In the rows, 128 means zero.
Rotation paths and how fast each direction turns (degrees a step)
Each turn is a multiple of 5 degrees from 10 to 175, or 0.
Each row of a path follows its step; steps can be skipped.
Rotation 1:
step 0: [106, 151, 151, 116, 128, 149, 121, 104, 123, 118, 113, 134, 111, 114, 147, 128, 138, 121, 140, 121, 121, 115, 118, 85, 106, 143, 98, 112, 140, 98, 148, 145, 139, 122]
step 2: [128, 126, 131, 89, 128, 159, 133, 117, 103, 96, 108, 124, 114, 161, 134, 137, 145, 135, 141, 115, 127, 100, 156, 106, 144, 109, 128, 130, 141, 127, 107, 121, 117, 116]
step 6: [106, 99, 148, 127, 149, 152, 132, 136, 106, 115, 153, 121, 116, 122, 133, 160, 136, 130, 127, 139, 160, 91, 133, 122, 112, 100, 113, 145, 131, 125, 137, 149, 114, 129]
step 9: [128, 104, 133, 113, 133, 148, 118, 117, 129, 129, 116, 130, 88, 172, 135, 135, 123, 108, 128, 137, 152, 97, 141, 98, 142, 102, 135, 120, 109, 136, 135, 102, 133, 132]
step 10: [137, 127, 160, 132, 141, 122, 102, 134, 98, 114, 108, 134, 113, 116, 138, 141, 156, 125, 130, 113, 117, 112, 124, 81, 111, 99, 124, 120, 153, 130, 145, 118, 135, 114]
step 12: [94, 133, 140, 128, 138, 126, 149, 103, 121, 109, 101, 106, 123, 145, 102, 140, 128, 132, 167, 112, 146, 119, 139, 81, 134, 130, 133, 135, 131, 131, 120, 114, 111, 129]
step 13: [101, 92, 146, 111, 140, 134, 111, 127, 136, 123, 124, 126, 117, 112, 145, 158, 157, 134, 131, 115, 147, 102, 150, 131, 116, 128, 117, 152, 131, 114, 131, 90, 112, 115]
step 14: [103, 112, 112, 117, 105, 129, 145, 125, 97, 118, 111, 141, 131, 101, 153, 134, 133, 132, 145, 130, 134, 115, 100, 106, 138, 101, 127, 147, 147, 110, 137, 140, 98, 104]
Speeds:
[124, 121, 129, 123, 121, 129, 129, 132, 128, 137, 132, 140, 119, 128, 118, 129, 123, 141, 131, 135, 133, 129, 119, 137, 117, 128, 128, 132, 130, 130, 135, 136, 113, 135] : 40
[120, 132, 122, 124, 133, 127, 142, 120, 135, 130, 119, 128, 128, 123, 120, 128, 124, 124, 123, 115, 130, 138, 120, 129, 138, 132, 120, 118, 129, 131, 138, 131, 131, 140] : 100
[121, 118, 124, 137, 128, 130, 133, 121, 126, 131, 142, 132, 134, 125, 131, 117, 133, 122, 117, 126, 136, 118, 129, 136, 132, 119, 127, 138, 116, 132, 135, 128, 131, 130] : 145
[121, 136, 131, 121, 124, 130, 125, 125, 127, 128, 118, 137, 127, 124, 121, 114, 137, 133, 134, 120, 121, 116, 133, 127, 131, 139, 130, 136, 129, 140, 130, 119, 127, 122] : 35
[119, 137, 129, 130, 125, 131, 119, 119, 131, 123, 129, 125, 118, 128, 125, 140, 124, 115, 130, 135, 131, 127, 132, 125, 125, 131, 123, 132, 117, 144, 123, 140, 128, 132] : 115
Rotation 2:
step 4: [120, 121, 166, 134, 96, 128, 144, 101, 113, 138, 140, 135, 161, 111, 143, 130, 115, 113, 150, 96, 121, 126, 122, 97, 112, 85, 94, 111, 128, 145, 137, 152, 140, 159]
step 5: [124, 130, 114, 95, 122, 108, 106, 130, 152, 140, 119, 98, 147, 102, 141, 93, 131, 129, 120, 111, 153, 98, 113, 146, 102, 84, 112, 159, 156, 113, 122, 122, 116, 148]
step 6: [130, 130, 100, 129, 140, 124, 110, 161, 149, 131, 117, 112, 133, 160, 117, 119, 137, 139, 102, 164, 109, 86, 103, 125, 136, 112, 139, 96, 155, 113, 135, 143, 106, 86]
step 9: [107, 104, 123, 161, 112, 127, 112, 125, 98, 142, 153, 128, 146, 102, 136, 134, 113, 93, 127, 113, 107, 92, 158, 126, 89, 110, 88, 132, 126, 140, 117, 116, 155, 129]
step 11: [158, 129, 149, 103, 129, 137, 151, 164, 163, 121, 135, 126, 150, 170, 112, 117, 148, 134, 101, 137, 107, 134, 116, 142, 162, 115, 117, 83, 141, 146, 140, 138, 112, 120]
step 12: [136, 143, 123, 122, 151, 135, 117, 116, 135, 144, 96, 135, 138, 131, 107, 156, 179, 113, 125, 109, 144, 167, 137, 130, 124, 97, 155, 124, 120, 173, 146, 163, 134, 141]
step 13: [121, 149, 120, 157, 143, 130, 110, 126, 128, 181, 128, 161, 117, 106, 149, 112, 147, 111, 145, 148, 155, 140, 157, 132, 95, 123, 155, 124, 154, 96, 121, 118, 145, 128]
step 14: [120, 130, 144, 170, 138, 163, 136, 111, 122, 128, 139, 119, 120, 136, 143, 123, 95, 100, 128, 157, 108, 93, 114, 106, 102, 115, 96, 135, 127, 103, 127, 127, 171, 108]
Speeds:
[122, 125, 143, 129, 127, 126, 128, 124, 127, 121, 125, 132, 120, 118, 134, 123, 141, 126, 135, 122, 135, 126, 135, 119, 114, 136, 130, 119, 137, 136, 128, 131, 130, 128] : 80
[129, 119, 131, 136, 126, 126, 124, 136, 119, 124, 130, 122, 129, 135, 117, 126, 136, 127, 121, 125, 124, 125, 146, 134, 131, 135, 128, 128, 120, 135, 121, 114, 120, 132] : 35
[149, 133, 127, 123, 134, 129, 128, 125, 123, 127, 133, 128, 136, 128, 124, 132, 133, 126, 138, 103, 125, 130, 125, 128, 124, 127, 128, 126, 128, 125, 133, 127, 125, 135] : 95
[124, 143, 129, 138, 133, 131, 129, 121, 123, 134, 135, 123, 131, 122, 130, 126, 124, 128, 133, 128, 133, 142, 130, 125, 124, 125, 128, 121, 114, 131, 118, 120, 125, 113] : 70
[124, 129, 128, 135, 139, 118, 126, 125, 136, 129, 123, 130, 115, 134, 127, 116, 129, 134, 126, 120, 119, 136, 130, 127, 131, 110, 127, 129, 134, 131, 133, 129, 115, 128] : 60
[120, 120, 118, 130, 141, 134, 130, 117, 123, 128, 128, 135, 122, 137, 123, 126, 126, 127, 139, 132, 120, 131, 131, 131, 121, 131, 135, 121, 125, 120, 125, 123, 142, 139] : 65
[141, 134, 127, 140, 125, 122, 128, 129, 134, 120, 114, 135, 124, 124, 132, 139, 128, 116, 121, 133, 125, 130, 124, 130, 122, 126, 144, 124, 127, 126, 124, 122, 126, 130] : 65
Rotation 3:
step 1: [153, 150, 94, 117, 141, 159, 112, 124, 119, 126, 129, 103, 118, 102, 142, 133, 143, 125, 152, 145, 112, 113, 114, 125, 134, 121, 116, 130, 111, 132, 136, 102, 99, 160]
step 2: [130, 129, 117, 173, 121, 144, 108, 154, 111, 134, 113, 126, 112, 115, 123, 111, 111, 153, 144, 139, 146, 94, 101, 146, 107, 104, 119, 117, 128, 154, 129, 125, 132, 133]
step 3: [120, 145, 130, 105, 118, 100, 126, 157, 96, 145, 135, 137, 148, 111, 113, 153, 121, 149, 146, 118, 109, 109, 136, 167, 126, 105, 110, 140, 128, 150, 132, 121, 116, 132]
step 4: [114, 143, 116, 115, 142, 137, 96, 144, 113, 112, 125, 120, 136, 132, 150, 115, 119, 122, 164, 135, 131, 141, 142, 119, 121, 101, 95, 149, 102, 121, 124, 107, 92, 123]
step 10: [122, 116, 133, 151, 130, 122, 109, 131, 115, 123, 166, 128, 155, 129, 106, 119, 130, 149, 134, 136, 130, 127, 115, 118, 119, 143, 108, 126, 134, 168, 168, 118, 116, 91]
step 11: [133, 125, 119, 134, 109, 108, 145, 133, 105, 106, 128, 134, 131, 117, 129, 163, 158, 107, 146, 119, 128, 129, 149, 110, 128, 91, 134, 115, 131, 144, 149, 100, 108, 94]
step 12: [128, 111, 117, 135, 136, 158, 134, 148, 119, 133, 130, 97, 132, 138, 126, 116, 137, 96, 122, 155, 106, 97, 145, 106, 153, 123, 119, 118, 122, 144, 126, 91, 102, 133]
step 13: [141, 131, 140, 162, 133, 147, 115, 132, 97, 144, 125, 137, 119, 90, 130, 126, 140, 130, 117, 144, 134, 108, 114, 116, 133, 139, 89, 126, 165, 153, 152, 124, 126, 116]
Speeds:
[123, 117, 125, 128, 136, 139, 129, 117, 138, 139, 127, 130, 139, 121, 136, 139, 128, 129, 131, 126, 121, 126, 115, 131, 119, 120, 127, 124, 133, 130, 119, 130, 128, 127] : 55
[124, 121, 127, 131, 129, 136, 134, 130, 130, 128, 117, 118, 132, 132, 107, 121, 129, 130, 134, 110, 131, 122, 134, 130, 129, 133, 132, 127, 125, 133, 118, 131, 123, 126] : 155
[128, 137, 137, 131, 124, 118, 124, 129, 129, 138, 127, 132, 129, 121, 124, 115, 130, 124, 127, 134, 129, 118, 117, 131, 121, 142, 131, 124, 134, 137, 115, 122, 132, 123] : 100
[128, 133, 129, 132, 114, 136, 125, 130, 135, 132, 131, 129, 131, 124, 112, 133, 122, 118, 123, 127, 135, 129, 114, 128, 129, 124, 121, 134, 120, 130, 140, 134, 139, 130] : 95
[129, 118, 133, 123, 131, 128, 135, 142, 130, 137, 142, 132, 123, 121, 124, 123, 125, 137, 135, 127, 122, 128, 128, 121, 131, 131, 121, 112, 121, 120, 131, 131, 135, 126] : 145
[126, 131, 138, 134, 127, 137, 126, 124, 119, 127, 134, 123, 132, 129, 116, 138, 130, 124, 136, 144, 124, 133, 130, 120, 133, 129, 142, 120, 138, 125, 126, 135, 125, 124] : 25
